Each row is where one point has got to under a steady rotation. How many steps took it there?
The counts run from 0 to 669.
| -137 |  -95 |  205 |  126 | -384 |  155 |  160 |   48 |   56 | -223 | -149 |  120 |  311 |   -1 |  -70 |   23 |   20 | -276 |  -22 |  121 | -519 | -180 |  137 |   98 | -213 | -139 | -270 |  -11 |  336 |  175 |  -93 |   76 |	467
|  266 |  -39 |  -31 |  150 | -130 | -119 | -123 |  118 | -117 | -333 | -122 | -183 |   86 | -298 | -195 | -343 |  -57 | -205 |  -41 |  135 | -255 |  -28 |   72 |  -56 | -164 | -107 |   67 | -357 |  144 |  312 |  112 |  163 |	634
|  292 | -191 |  467 |  -13 |  -53 |  118 |  295 | -236 |  -42 | -287 | -163 |  126 |  153 |   37 | -152 |   44 |  -47 | -169 |  -58 |  272 |  -68 |  211 | -168 |  419 |   28 |  112 | -289 |  -39 |  110 |  -12 |  -77 |  -56 |	234
| -126 | -236 |   64 |  -59 | -480 |  117 |  249 |    1 | -139 |   70 | -362 |  -83 |    7 |   61 |  287 |  135 | -223 | -185 |  191 |  131 |  160 |    4 | -274 | -216 |  202 | -200 |  101 |  156 |   22 | -320 |   72 |   29 |	69
|  337 |   22 |  654 |   62 |  -86 |  -93 |   23 | -194 |  -56 | -268 | -126 |  126 |  -96 |  -20 |  226 |  -75 | -401 | -164 |   72 |  148 |   -9 | -126 |  -94 | -227 |  101 |  309 |    4 |   57 |  -51 |  -13 |  -79 | -165 |	379
|  525 |  -51 |  -36 | -226 |  156 |  291 |  375 |  206 |  -48 |  162 | -280 | -377 |   81 |   39 |  134 |  150 |  168 |   28 | -113 | -121 |  -57 | -225 |  118 |  -84 |  -98 | -154 | -148 | -229 | -197 |   80 |  -66 |   26 |	414
|   85 | -111 |  337 |    5 | -193 |  144 |   -6 |  203 | -174 |   18 | -210 | -210 | -131 |   88 |  224 | -360 | -370 |  -68 |  240 | -197 |  106 |  -45 | -320 | -361 |  112 |  -34 |  248 |  100 |  -68 | -198 |  334 |  139 |	524
|  233 |  214 |  -80 |  252 |   51 | -185 |   -5 |  306 |  -50 |   22 |  -66 | -191 | -133 | -239 | -121 | -171 | -256 |  -67 |  -41 |   43 |  338 |   47 |  -83 | -208 |  -89 | -322 |   97 |  -72 |   43 |  105 |  161 |  397 |	346
|  118 | -279 |  265 | -146 |   85 |  -38 |  297 |   51 |  -55 |  198 | -113 |  339 |   79 |  281 | -318 |   34 | -234 |    2 |   50 |  137 | -279 | -197 |  132 |   -8 | -258 | -115 |   32 |  -10 |   87 |   -6 |  -24 |  278 |	463
|   89 | -107 |   41 |   96 | -306 | -139 |  161 |  209 | -260 | -136 | -113 | -170 |  360 | -324 |  -73 | -287 | -117 | -278 | -136 |  268 | -444 |   19 |  173 |    9 |  153 | -157 | -215 | -127 |    3 |   22 |  -50 | -102 |	78
|  309 |   50 |  287 |   51 |  345 |  243 |   38 |  227 |  -39 |   11 | -154 | -108 | -234 |   79 |  -95 |  122 | -224 |   43 |  -35 |   52 |  256 |   -9 | -364 |  -81 | -268 |  -74 |  199 |  -36 |   56 |  -96 |  210 |  332 |	657
|  152 |    8 |   48 | -101 | -134 |  247 |   82 |  206 |   77 | -322 | -229 | -357 | -200 |    7 |  -33 |  118 |  180 |   69 | -217 | -229 |   45 | -388 |   99 |  -43 | -203 |  -87 |   72 |  -69 |  251 |  329 |  219 |  198 |	180
|   15 | -162 |  152 |  124 |  465 |  194 |  185 |   49 |   44 |  -43 |  116 |  219 |    1 |   78 | -223 |  266 | -210 | -148 |  111 |  226 |  164 |   80 | -465 |   62 | -156 | -173 |  -49 | -212 |   92 |  -59 |  244 |  289 |	656
|  243 | -247 |  -71 |  -20 |  104 |  113 |   47 |  -19 |  215 |   45 |  254 | -297 |  209 | -104 |  253 | -228 |  -78 | -248 |  166 |    7 | -197 |  -97 |  -68 | -374 |  -58 |  -75 |  -88 | -385 | -147 |  278 |   81 | -135 |	574
|  -74 |  201 |  249 |   85 |   87 |  358 |  -38 |   70 |  -68 | -310 |  155 | -151 | -182 |  119 |   50 | -106 | -139 |  -52 |  122 | -199 |   84 | -239 | -343 | -171 |  -98 |   79 |   54 |  124 |  198 |  279 |  302 |  300 |	46
|  237 |  564 |   40 |  166 |   84 |  -78 |  184 |  187 | -261 | -275 |  -99 | -131 | -224 | -118 |  290 |  -25 |  157 |  -41 | -143 | -110 |   36 |  -56 |   27 | -105 |  -43 | -147 |  -76 |   50 |  186 |  148 |  128 | -104 |	350
|  236 |   43 |  290 |  -37 | -412 |  -86 |   21 |  125 |   35 |  -41 | -379 | -223 |  -94 | -147 |  248 | -188 | -219 |   50 |   45 |  -38 | -141 | -284 |  109 | -333 |   10 |  134 |   13 |   49 |  361 |   79 | -172 | -246 |	2
|  457 | -385 |   13 | -145 | -224 |   21 |  419 |  -55 |  -70 |  -31 | -256 | -321 |    5 |  157 |  187 | -186 | -167 |   29 |    2 |  -12 |  100 |  127 |  110 |  -88 |  204 |   25 |  121 |  -89 |   70 |  -93 |  188 | -203 |	236
| -120 | -151 |  406 |  -56 | -160 | -185 |  176 |   69 | -123 |    4 |  402 |  167 |   68 | -157 | -231 |   -9 |  135 |  -74 |   21 |  311 | -312 | -232 |   52 |  258 |  -84 | -200 | -197 |  173 |  379 |  159 |   43 |  145 |	452
| -229 | -120 | -373 |   65 | -190 |  159 |  160 |  323 |  -20 | -102 | -131 | -159 |  -13 |  -15 |   23 |  264 |  -18 | -136 |  174 | -218 |  126 | -101 |   -6 | -251 | -136 | -102 |   -5 |  -34 |  231 |  306 |   82 |  365 |	332
|   33 | -102 |  226 |   -7 | -162 |   45 |  609 | -117 |  -30 | -112 |   56 |   60 |   40 |  379 |  220 |  -12 | -193 |   56 |   68 | -219 |   87 |  -60 |  115 | -198 |  214 |  207 | -137 |  281 |   98 |    0 |  131 |   -5 |	225
|  129 |  370 |  143 |  154 |  156 | -167 |  183 |  100 | -602 |  -81 |   26 |  209 | -133 |  -34 |  -38 | -292 | -259 |   35 |  179 |   -1 |  -72 |  169 | -169 |  -65 |   66 |   47 |  -27 |  187 |  233 |    3 |   70 |  109 |	216
|   60 |  126 |  372 |   57 |  -28 |  215 |  125 | -205 | -118 | -240 |   95 |  131 | -165 |   25 |   17 |   15 | -165 | -143 |  260 |  183 |  112 |  191 | -592 |  164 |  146 |  108 | -147 |  252 |  160 |   -4 |  146 |   56 |	368
|  167 |  219 | -261 |  -71 | -308 |    3 |  101 |   70 |  181 | -170 | -324 | -225 | -167 | -193 |  197 | -316 |  102 | -211 |  -34 | -258 |  236 |  -66 |  -16 | -252 |    9 | -216 |  -14 | -163 |  337 |  142 |  174 | -105 |	28
|  463 |   74 |  175 |   23 |   34 |  210 |   83 |  171 |   25 |   51 | -348 | -257 | -130 |  -10 |   19 |  394 |    0 |  -38 | -158 |  -14 |  126 |  -98 | -127 |   49 | -227 | -133 | -107 |  -48 |  -90 |  113 | -307 |  317 |	413
|  258 |  -43 | -217 |  150 |   -5 |  -42 |  437 |  255 | -171 |    2 | -141 | -339 |  -14 |   11 |  126 |  233 |   79 |   69 | -162 |  292 |   53 |  152 |   89 | -173 | -218 | -331 |  -28 | -279 |   91 |  177 |   -5 |   64 |	336
|   75 |   49 |   82 |  -67 | -183 |   55 |  -70 | -111 | -206 |  -27 |  207 |  -99 |  110 | -249 |  169 | -131 |  269 | -350 |  210 |  261 | -420 | -143 | -136 |  -17 |  -62 | -378 | -172 | -136 |  -46 |  230 |   59 |   -9 |	441
|  198 | -147 |  219 |   61 |   -6 | -203 |  403 |  372 | -460 |   98 |  314 | -227 |  101 |   23 |  -37 |  -39 | -128 |  245 |  -86 |  143 | -219 |  106 |  223 | -131 |   73 |  -48 | -124 |  210 |   55 |   11 |  130 |   44 |	529
|  319 |  118 | -194 |   55 |   86 |  -52 |  -78 |   81 | -197 | -103 | -395 |   90 |  -91 | -154 |  -81 | -163 |  -46 | -234 |   53 |    5 |   -8 |  109 |  -30 |  -98 | -329 | -250 |  116 | -376 |  -32 |  209 |  105 |  296 |	490
|  208 |  111 |  461 |   -6 |  188 | -196 |  327 |   98 | -420 |  207 |  108 |  223 |   50 |   64 |   35 |  -71 |   50 |  125 |  126 |  115 | -392 |  -65 |   65 |   23 | -193 | -129 | -304 |  102 |  114 |    2 | -166 |  -51 |	141
|  250 | -154 |  154 |  110 | -164 | -308 |  233 |  319 | -257 |  216 | -335 |   60 |  -76 |   37 |   36 | -143 | -367 |   68 |  297 | -240 |  212 |   29 |   22 | -236 |   11 |   13 |  156 |  202 |   -3 |  -72 |  -30 |  263 |	539
|  160 |  -21 |  462 |  147 |  -76 | -255 |   82 |   78 | -356 | -216 |  -23 |   94 |  -61 | -164 |   35 | -465 |   21 |  -92 |  -16 | -186 | -258 |   -5 |   77 |  146 |  -12 |  -66 |   16 |   38 |  126 |   58 |  326 |   38 |	375
| -117 | -293 |  -95 |  152 | -267 | -118 |  411 |  359 | -335 |  114 |   -7 | -122 |   -2 |  208 |   38 | -108 | -183 |  109 |   95 |  -43 |  -24 |  261 |  -11 |  -78 |   93 | -119 |   -5 |  307 |  180 |    8 |  279 |  240 |	73
| -212 | -349 |   96 | -202 | -105 |  389 |  338 |   82 |  -57 |  -19 | -147 |   73 |  269 |  194 |  -58 |   94 | -275 | -250 |  182 |   75 | -202 | -248 | -205 | -135 |  281 |  -75 | -101 |  119 |  -53 | -291 |   97 |   39 |	70
|  -34 |   20 |   91 | -395 | -230 |  256 |  215 |   27 | -140 |    7 | -229 |   96 | -103 |   79 |  171 |  123 |  -99 |  -67 |  231 |    9 | -127 | -301 |  -41 | -300 |  163 |  138 |  -28 |  284 |  428 | -133 | -125 | -144 |	458
|  113 | -104 |   33 | -109 |   11 |   59 |  549 |   80 |  -75 | -167 | -118 |    6 |  106 |  113 |   95 |   29 | -138 |    4 |  -51 |   31 | -214 |  -34 |  -14 |  -61 |  359 |  315 | -267 |   96 |  336 | -117 |  -37 | -375 |	81
|  -62 |  162 |  118 |   80 | -128 | -158 | -300 |  231 | -289 |  137 |  162 |  176 |  -53 | -394 | -137 | -205 |  -80 | -248 |  376 |    4 | -201 | -136 | -194 | -102 |  -72 | -205 | -112 |  247 |  185 |  147 |  -69 |  266 |	138
|  203 | -217 |  -92 |   70 |  -19 | -136 |  323 |   28 |  106 |   67 |  264 |  -56 |   83 |   58 |  219 |  111 |  374 | -198 |   68 | -233 |  -64 |   78 |  190 |  180 | -243 | -276 | -273 | -236 |   75 |  335 |  136 |   73 |	570
|  288 |  248 |  331 | -100 |  206 |  380 |  -38 |  -50 |   64 |  165 | -144 |  148 |  -42 |    3 |  -85 |   55 | -249 | -176 |  282 |   44 |  115 | -230 | -508 |  -91 |  -96 | -148 |  -41 |   97 | -169 |  -18 |  -88 |  285 |	279
|   93 |  188 |  458 | -130 | -132 |  -33 |  186 | -252 |   76 | -180 | -233 |  353 |  -11 |   21 |  -35 | -207 | -186 |  -18 |  -24 |   55 |  -94 |  -88 | -154 |   90 |  -42 |  -83 | -233 |  174 |  475 |  -42 |   -7 | -202 |	612
